One vector is turned by the same rotation once a step. Each row is the vector after some number of steps, and that number follows the row.
The counts run from 0 to 44.
[  8 -14   1   7  -6  -7  -7   0  18  -2  -6  -6  -6   1  -6  10 -23  -3
 -12  -9  -2  -4  10  -8 -14 -11  -4   5 -21   6  11  -8  -4  -6 -13  18]
17
[ 18  -2  -3  -6   0   7  -1  17   3  -7   7   0   1  -5  -2 -15   0  -3
 -23  -8   3   0   8 -16  23  -5 -12   5 -12   1  -5   1   1 -15 -13  -6]
1
[ 13 -20   8  -3  -1  -3   1   2  20  -6 -17 -12  -2  -1   5   9 -18  -4
 -10  -8 -12  -6  16  -6 -11  -3   0   7 -18  -2   7 -10   1 -11 -21  12]
16
[  0 -21   3  -1  -1  -6   4  -9  12  -1 -12  -2 -10   8   6  15 -17 -14
   0  14   2  -4   2   2 -15   0   8   2  -2 -21  -4 -11   8   4  -8  17]
36
[ 17  -6  -8 -12   2  20   1  11   4  -6   5   4  -7   4  -2   6 -15 -15
 -15 -11  -2  -7   9 -20   6 -11  -8 -10   1 -13  -9   5  10 -13  -4   0]
22
[  4  -7 -15   4   2  -2   4  12 -10 -11   5   8 -20  22  -7  -3 -15 -22
  -6   8   7   1   0  -6  11  -6  -4  -5  -6 -15 -15   9   7 -17  -4   2]
41
[  1 -22   6   6  -7  -1  -3  -3  16   0  -8  -3 -14   2   1  14 -24 -12
 -13  -2  -2  -5   5  -1 -19  -8   7  -2  -7  -7   5 -12   1  -6  -7  20]
27
[ 12  -6 -11   3  -2   7  -1   7  -2 -10  12   7 -15   4  -5   5 -20 -25
  -6   0   3  -1   0 -12   9 -13  -4 -10  -3 -18 -10   1   9 -15   1   9]
31
[ 18 -15   7 -13   1  14  10   4  15   1  -7  -4   3   3  12   7 -17   1
 -13 -12  -5  -4  19 -12  -3  -6  -2  -1  -5 -11  -3  -7   3  -3 -25   2]
14
[ 15 -10  -1 -14   5  24   7   5   9  -5   1   0   4   2   5   7 -19 -14
 -15  -3  -2 -11  10 -16  -3 -11  -6  -6   3 -23 -14  -3  13  -3  -8  -5]
23
[ 16   1  -9  -1  -3   9   1  14   4 -12   7  -3  -6   4  -5  -6 -11  -8
 -15 -19  -6  -1  13 -17  18 -14  -6  -9 -19   6   7   3  -4 -13  -9   3]
10
[  9 -21   9  -6  -3  -8   3   2  18  -2 -14 -14   3  -3   4  -1  -6   7
  -8  -5  -8   5  18  -8  -2   9  -5  13 -12   6   5 -12  -1  -5 -22  10]
6
[ 16  -5  -7  10  -4  -4  -6  13   3  -8  -4   0  -6  -1  -3  -4 -17  -3
 -19 -12  -3  -6   9 -16   5 -11 -12 -12 -21  18   9  -3  -8 -13  -9  12]
9
[  6  -8 -15   9  -4   5  -2   7   0  -8   8  11 -21   7 -11   6 -22 -18
 -12  -2   2 -11  -2  -7  -4 -12  -1  -8  -9  -3  -4  -2   9 -16   5  16]
30
[ 13  -5 -10   1  -4   5  -7  15   3  -8   4   3 -17   1  -6   5 -20 -13
 -11  -7   1  -5   3 -15   2 -18  -9 -13 -15   7   2   0   0 -17   0   8]
20
[ 22   2  -7  -6   2   8   1  18   6 -14   5   2  -5   6  -2  -6 -14  -8
 -13 -16  -5  -3  14 -25  14 -11  -8  -7  -8   0  -8   2  -3 -16  -9  -4]
11
[ 16   0 -10   5   2  -1  -7  17   1  -5   4   2  -6  -5  -3 -20  -3  -2
 -21  -9   0  -2  15 -17  23  -8 -12   0 -22   6  -5   0  -5 -14 -12   3]
0
[  3 -22  -2  -5   7   9   4  -5  13  -2  -8   2  -7   7   8   9 -15  -8
  -4  14   9  -3  10   0 -10   2   6   3   3 -32 -18  -8   9  -4 -13   8]
35
[ -4  -5 -14  14  -9 -14   2  10  -8 -14   9   8 -23  18  -4   2 -23 -23
   3   8   7   1  -3  -1   0  -5   1  -5  -8  -7  -5   3   4 -12   0  10]
40
[  3  -4  -6   2  -1   4   8   9  -9 -13   5  11 -12  19  -3   1 -18 -19
  -3  10   4   2   1  -4  15  -1   1  -6   3 -24 -17   2  10 -13  -5  -3]
42
[ 16   0  -3 -13   1  22   5  10   8 -12   3   1   0   5   5   3  -7  -4
 -19 -10  -6 -10  15 -21  12 -15  -5  -9  -4 -11  -8   3   2 -11 -12  -4]
12
[ 11 -15   9  -9   1  12   4  -2  21   0 -14  -9   2  -2   9  10 -15   1
 -16  -7  -9  -6  20 -10 -10  -6  -7   6  -5  -4   1 -11   1  -2 -22   7]
15
[ 12  -7   6 -12   3   9   4   6   9   4  -2  -7   4   3  11  -4   0   3
 -12  -5  -3  -7  15 -19  20  -1 -11   8  -6 -14 -10 -14  -6  -3 -21  -2]
3
[  9  -7  -4  -4   3  18   3   8   3  -5   8   3  -5  11   4   4 -13 -14
  -7   5   3  -6   3  -9   4  -9  -2  -2   6 -27 -19   3   9  -8  -7   5]
33
[  2  -4  -5  -4   5   9   7   8  -1  -8   2   4  -9  16   2   1 -13 -16
  -1  16   3   1   3  -5   6  -3   1  -7   5 -28 -19   4  12  -4  -4  -1]
43
[ 18  -3 -14  -7   3  16  -3  15   4  -8   6   3  -6   9  -6   7 -20 -10
 -15 -13  -2  -8   0 -18   5 -17  -5 -12  -8  -9  -4   6   4 -13  -6   1]
21
[  8  -9  -7  15  -7  -5 -14   6   7  -6  -1   0 -23   4  -8   6 -23 -18
  -5  -6  -1  -7   1  -7  -4  -7   1  -2 -14   0   4   0   2 -18  -3  19]
29
[ 12 -18   6  -9   2  12   1  -6  22  -1  -9  -5  -7  -3  -1  12 -22  -9
  -4   4  -5  -7   7  -8 -17  -2   1   2  -2 -21  -4  -9  14   0 -13  10]
25
